One turn moves every row onto another: examples first, then more rows asked:
nogo: [  9   0  -1  36  20   4 -25  41 -46 -15  20   1 -41  -8  14 -18  69 -43
  -5 -74  -4 -49 -33  10 -14 -12   3  38 -11 -28]
Feze: [ 21 -28  23  35  45  27   9  13 -20 -34  19  28 -11 -23  15 -18  18 -24
  -9 -41   3 -53  -6  -1 -12  -3 -21  -9 -19  11]
Fovu: [ 11  -3 -10  23  20   1 -29  43 -43 -11  27  -1 -40  -1  -2 -21  67 -45
  -6 -57 -14 -50 -27  15 -18   0  11  30  -7 -20]
zazu: [ 11 -13 -30  25  50  11  13  35 -19 -30  40  33 -21 -34  -2   1  18  -2
 -13 -62  12 -45 -18 -14 -32  24 -14  32   0   4]
Simed: [-26  38  29  28  -7  25  12  35 -32  -7  10   6 -59 -28   1  -3  31 -12
 -27 -59 -14 -27 -37 -21 -17  17  13  20  -3   3]
tep: [ -2 -30 -17   7  11   6 -10  20 -29 -10   3  10 -29  24  -2 -32  35 -35
 -12 -12  -2 -66 -22  -8  -5  16  19  18  17  -3]
ful: [  8  19 -34  41   9  30  -6   5 -31 -30  23  -4 -43 -20  35 -39  -6 -23
  -6 -58  18 -71 -36 -25  16   4  -1  33   4  29]
Lig: [ 39  -6 -19  39  24   2 -11  37 -10   3  13  18 -46  43   3 -36  51 -34
   3 -44  -8 -46 -34 -33   7  17   3  51  -7  -5]
muvos: [ 24 -18  27  57  26  32  -4  11 -28 -32  16  12 -14 -19  25 -25  18 -39
 -20 -50  18 -52 -12   6   2   6 -40   9 -23   7]
pif: [-36  30  12  40  15  11   9  49 -30  -7   7   7 -49 -15  -2  11  21 -10
 -20 -53 -15 -31 -44 -15 -22  47  15  18 -19   1]
Devek: [-27  13  29  58  28  34  20  45 -12  -6 -20  34 -23   6  22 -19  29 -24
   5 -38  -7 -30 -17 -26  -4  49  10  25 -18 -11]
Dozuz: [-29   9  30  44  10  36  14  37  -9  -4 -17  28 -17   2  19 -27  26 -25
   0 -36  -1 -28  -7 -25   4  52   4  24 -17  -9]
Resu: [  8  22 -12  48  16  47  -4   1 -27 -37   9  15 -47 -17  42 -48   9 -33
   4 -48   5 -69 -33  -9   3 -22  -1  28  11  22]
lugan: [-34   3  -4  57  34   6  -3  37 -39 -20   9   0 -24  -1   4   4   7 -30
 -19 -21   5 -49 -26  -4 -24  63   1  32  -6  -6]
gadog: [ 30  -6 -26  34  13  -2 -11  36  -4   2   9  19 -45  38   4 -32  50 -30
  14 -46  -5 -38 -20 -33   9  12   3  50 -20 -14]
seli: [ 27  -2 -23  44   6 -11   0  35 -15  -2   9  10 -51  29  19 -21  45 -28
  21 -60   3 -36 -21 -37  16   2   3  51 -26 -17]
Soro: [-13  17   2  70  34  30  17  33 -12 -19 -13  32 -57  20   4  -8  16 -22
   4 -17 -18 -37 -32  -8 -37  41 -12  40  -6   0]
Gem: [-18  37 -10  50  28  49   5  19 -25 -26  -4  17 -42 -29  44 -43  14  -4
  15 -69   9 -58 -26 -31  -3   3  -3  41   8   3]
lil: [ 38  12   4  55   7   4  11   7 -12 -21  33   8 -60  -6   5  -1  -2 -15
 -19 -43   6 -32 -32 -25  -6  -6 -31  15 -24  29]
Duz: [-18  29 -31  64  13  21 -16  20 -44 -25   1  -3 -52   0  44 -32  16 -34
  19 -50   6 -61 -37  -6  -3 -19  16  27   3   1]
Zogus: [ 22 -21  21  43  37  25  -5  13 -19 -34  22  21  -8 -25  16 -19  19 -32
 -13 -39  12 -49  -3  11 -10   6 -31   0 -23   7]
supon: [-34  31 -19  36  13  22   3  13 -37 -26   6  -5 -44 -31  40 -26  -3  -4
  15 -60  10 -61 -27 -31   1  -1  13  25  -2   7]
pezib: [ 36  -3  -6  34  33  10  12  15  -1 -21  36  24 -42 -14  -7  -1   2   4
 -22 -53   5 -41 -30 -35 -12   8 -27  10 -23  29]
Ros: [-22   5  29  39  -4  39  22  32 -17  -3 -17  19 -24  -4  25 -31  27 -21
  -3 -53   4 -34  -7 -38  20  44   3  27 -17  -8]
mabed: [ 39   5  -7  42  20   5   8  11   3 -21  34  22 -52  -9  -5  -1   0  -3
 -15 -42   5 -33 -25 -23 -12   5 -33  13 -29  27]
Dez: [ -3  32 -43  72  19  31 -17  30 -36 -17   6   1 -44   0  41 -40  19 -23
   9 -70  18 -60 -39 -22   7  10  -1  48   5   3]
tori: [ 30  -1 -25  21  21  27   3  36 -20  -3  15  22 -55  16 -15 -38  52 -18
 -19 -37 -11 -54 -34 -13 -21  29  -1  41  33  10]
san: [ -1 -30 -13  24  39  12  22  16  -2 -35   6  53 -29  -4  11  -6  11 -10
  15 -32  -1 -46 -12 -12 -29 -10  -7  15 -16  -3]
Fupos: [-31  38  18  31   2  19   8  43 -25  -5  13   7 -56 -20  -8   1  24  -9
 -22 -49 -17 -24 -36 -13 -25  40   9  18 -11   5]
Buta: [ 15 -12  -7  23  24  -3 -24  39 -47 -11  23  -6 -42  14   0 -24  59 -49
  -9 -46 -18 -61 -38  12 -12   4  15  24  -5 -10]

muvos turns into nogo
zazu turns into tori
Gem turns into Resu
Now find these:
Fovu turns into Fupos
Lig turns into Devek

One turn moves every row onto another: examples first, then more rows asked:
tuki: [-30 -23  30 -15   3  -4 -14 -34  -9 -11  12 -15 -29  25  15  29 -14  -1
 -24   9  16  30   8  10   6  -1 -28  24 -10  33   1  32   5  18  17   1
 -30]
Nufo: [-14  -4  -5  -2  -1 -12  -4  18  12 -15  42  -7 -28   6   7 -15 -24  -9
   4 -44  24   4 -11  35 -19  15   5 -15 -22  -4  -1  19  18  22  -4   3
  29]
leg: [-19 -13 -23  -1  22   8   9 -24 -12 -24  16  25   6  -2  36   2 -22  -2
 -30  13  23   4 -24  30   4  25   4 -19  -2   4 -19  15 -31  -2  -7 -15
  20]
pefe: [ -4  -9  -3 -11 -10 -19  15 -15 -19 -24  13  26   4 -15  12 -11 -31  -9
 -14  -7  43   5 -11  39 -11  41   2 -10  -2  19 -13  33 -51   6  -2  -6
  17]
kapa: [ -4  -5 -20 -18  21  26   8 -11   1  12 -26 -18 -15  -4  22 -12   2   9
 -10  30  10 -24 -11  -5  -9 -10 -10  -5 -32  18   1 -21 -14  29  -9  15
  16]
Gamo: [-24 -10  13 -18 -25  -5   2 -31  -6  23  -9  19 -12  14  17  -1  20 -10
   2  57   4 -20 -16 -14 -15  -2  -9  39 -23   6  -3  -5 -10  40  -3   2
   3]
vebo: [-18 -20  31 -15 -38 -20   1 -30  -2  21 -12  20  -8   5   2  -5   8 -15
  13  41  11 -19  -5  -7 -26  10 -13  41 -32  16   0   8 -21  42   6   8
  -6]
Nedi: [-23 -16  26 -24   7 -20   5 -32 -13 -15   9 -13 -19  23   1  26   0  -2
 -20  15  30  19   9  26   4   0 -17  38  -9  34  10  39  -8  21  12   2
 -30]
kan: [ -9 -14  31  -4   6 -22  30   4  -7 -36  51 -10 -16 -17  45  -7   6  -3
  16  -7 -16  15  -7 -18 -31  21   1  24 -17  12 -15  -2 -22  21   1 -17
 -22]
teto: [-13   1  17 -25 -18 -18  -9 -31 -29  -5  17   2 -45  16  15  24   3 -14
 -21  13  19  15  -5  20   2  11 -24  37  -9  43  11  36  12   9   4   3
 -29]
zof: [-25   2  14 -35  -2 -12   4 -24 -26 -10  13 -18 -27  27   7  21   7   2
 -28  24  34  25   4  12  14  -8 -13  39   7  27   4  30  -6  27   5  -2
 -16]
Puvem: [ -9  -8  23  -8  13 -22  36   5  -9 -37  50 -11 -12 -15  44  -7  15  -1
  13   0 -12  12  -9 -16 -27  16   7  27 -12   8 -14  -5 -25  22  -4 -18
 -19]
Tul: [  1   9 -25 -25   6  23   7  -4 -10  16 -23 -16 -23  -7  22 -19   6   5
 -10  30  14 -24 -16  -8  -9  -8 -10  -1 -26  22   2 -20 -13  30 -15  15
  22]
Tenek: [ 14 -12  -3 -12   4  -1  10 -15   2  11 -27  -1 -19 -21   6 -14  -5  -8
  10   9  12 -38  -9  18 -30  15 -15   1 -52  40  13  -1 -17  18  -4  26
  -2]
Muni: [ -9   9 -29 -15  -3   1  11 -14 -29 -18  19  27  -6  -6  33 -10 -16  -5
 -29  12  33   5 -26  25   4  29   6 -11  10   8 -18  15 -34   3 -15 -15
  29]
vel: [-17   5 -16  -6   5  -5  -1  19   8 -15  42 -10 -27  11  13 -15 -16  -5
  -3 -34  24   5 -15  31 -11   7  11 -14 -14 -11  -3  13  19  24 -10  -1
  35]
pibof: [-20 -26  32 -10 -32 -17  -2 -35   2  21 -12  22  -9   6   7   0   6 -16
  13  41   4 -20  -7  -6 -29  11 -16  37 -37  17   0   7 -15  37   7   9
 -10]
kivob: [-15  -6  -6  -4 -23   8 -15 -12 -23 -13  20  22 -15 -10  37 -12 -44  -8
 -24  -9  23  23 -18  10  -4  37 -12 -27   4  13 -28  18 -30   5  -1 -12
  25]
tuko: [-26  -8  12 -18   3   0 -12 -35 -20  -7  17  -4 -40  26  26  31   2  -6
 -29  22  10  19  -7  13  11  -1 -24  28  -8  33   5  25  18   8   5  -2
 -27]
buv: [-31 -22  32 -14 -36  -1 -11 -27   1  24 -11   7  -8  14  11  -6  -1  -5
   4  43   6  -3  -2 -27 -18  -1 -18  29 -22   6 -12  -2 -19  51  10   4
   2]
gezo: [-23 -19   2  -4  -4   6  -3 -13 -11 -22  13  10   6  -5  25 -10 -47   3
 -23  -7  32  25  -7  13  -3  28  -6 -26   5   6 -29  20 -46  15   6 -11
  24]
ber: [-10  -5  25 -10   3 -20  30  10 -12 -34  52 -16 -16 -15  46 -11   9   1
  12  -2 -11  20  -7 -25 -26  16   4  25  -7   7 -18  -7 -25  27  -3 -19
 -14]
kigas: [-10  -8  24  -4   5 -15  25   6 -10 -33  53 -11 -20 -15  51  -8   8  -2
  11  -3 -20  17 -11 -25 -27  18   0  21 -13   9 -18  -8 -17  21  -2 -20
 -18]
pemo: [-13  -3 -14  -3  13 -13   6  14  13 -18  41  -4 -22   8   8 -11 -13  -9
   2 -34  23  -5 -16  44 -16  13  13 -10 -23  -6   3  19  19  18 -10   2
  27]
Zomo: [-20   4  24 -33 -28 -12 -12 -21 -31  -4  16 -13 -43  20  10  15  -6  -5
 -23   9  29  31   5   5   7   3 -25  35   5  37   2  34   0  24   8   1
 -17]
rifet: [-15  -4  -3  -4   1 -13   0  19  13 -17  40 -11 -23   7   4 -16 -24  -6
   4 -43  28   5  -8  36 -17  13   8 -14 -19  -6  -2  20  13  26  -3   3
  30]
Meki: [-11   3 -14  -7   7 -16   8  17   8 -17  40  -5 -23   8   5 -13 -11  -8
   2 -35  29  -4 -14  43 -15  12  14  -8 -19  -7   3  19  15  21 -11   2
  30]
Zev: [ -3 -15  12 -17 -12  17  -8  -1   3  15 -28 -27 -18 -12   7 -24 -29   7
   2   1  17  -6   6 -15 -23   1 -23 -13 -34  29  -7  -8 -28  41   7  22
  13]
lanun: [ 15  -5  -1 -23  -2  -6  17  -8  -4  11 -29  -8 -16 -20  -2 -19  -1  -5
  10  10  25 -35  -5  16 -29  12 -10   7 -43  39  13   2 -29  26  -6  26
   4]
repez: [-28 -18  15 -14 -15  -4   3 -34   0  20 -10  17  -5  16  15   2  18  -8
   1  59   3 -20 -13 -13 -15  -4  -8  38 -26   4  -3  -5 -13  40   0   2
   0]
nasu: [-30 -20  30 -12 -41   0 -15 -27  -2  26  -8  12 -15  12  17  -5  -1  -9
   5  43   0  -5  -6 -28 -20   2 -21  28 -25   9 -12  -4 -11  46   8   4
   1]
Tes: [-20  -2 -14  -4  12  -3   0  18  12 -16  41 -12 -21  13  12 -13 -18  -3
  -3 -33  24   5 -14  32 -11   5  10 -16 -16 -13  -4  13  18  25  -8   0
  33]
torad: [ -5 -18  -5   3  -5 -10   2 -24 -15 -21  16  37  -5 -17  27  -2 -34 -16
 -15  -8  23   0 -20  39 -14  46  -6 -18 -15  23 -13  30 -32  -9  -1  -6
   8]
Fanug: [  1  -9   7 -14 -21  20 -16  -2  -3  20 -24 -19 -31 -15  15 -23 -28   1
   2  -1   9  -8   0 -17 -25   7 -28 -15 -36  33  -6 -11 -16  33   3  22
  12]
risot: [ -5  -3  20  -8   4 -21  31   6 -15 -34  53  -6 -21 -18  49  -8  16  -5
  13  -1 -16  11 -14 -18 -28  20   4  27 -13  11 -13  -6 -17  18  -7 -19
 -18]
famiz: [ -4  -5  27  -9  -4 -25  29   9 -15 -34  52 -10 -20 -19  43 -12  10  -4
  16  -7 -12  16  -8 -20 -31  23   2  27 -12  14 -15  -1 -24  23  -3 -17
 -18]

lanun turns into Tul
pefe turns into Muni
Now find these:
tuki turns into Nedi
famiz turns into risot
Meki turns into vel
vebo turns into Gamo

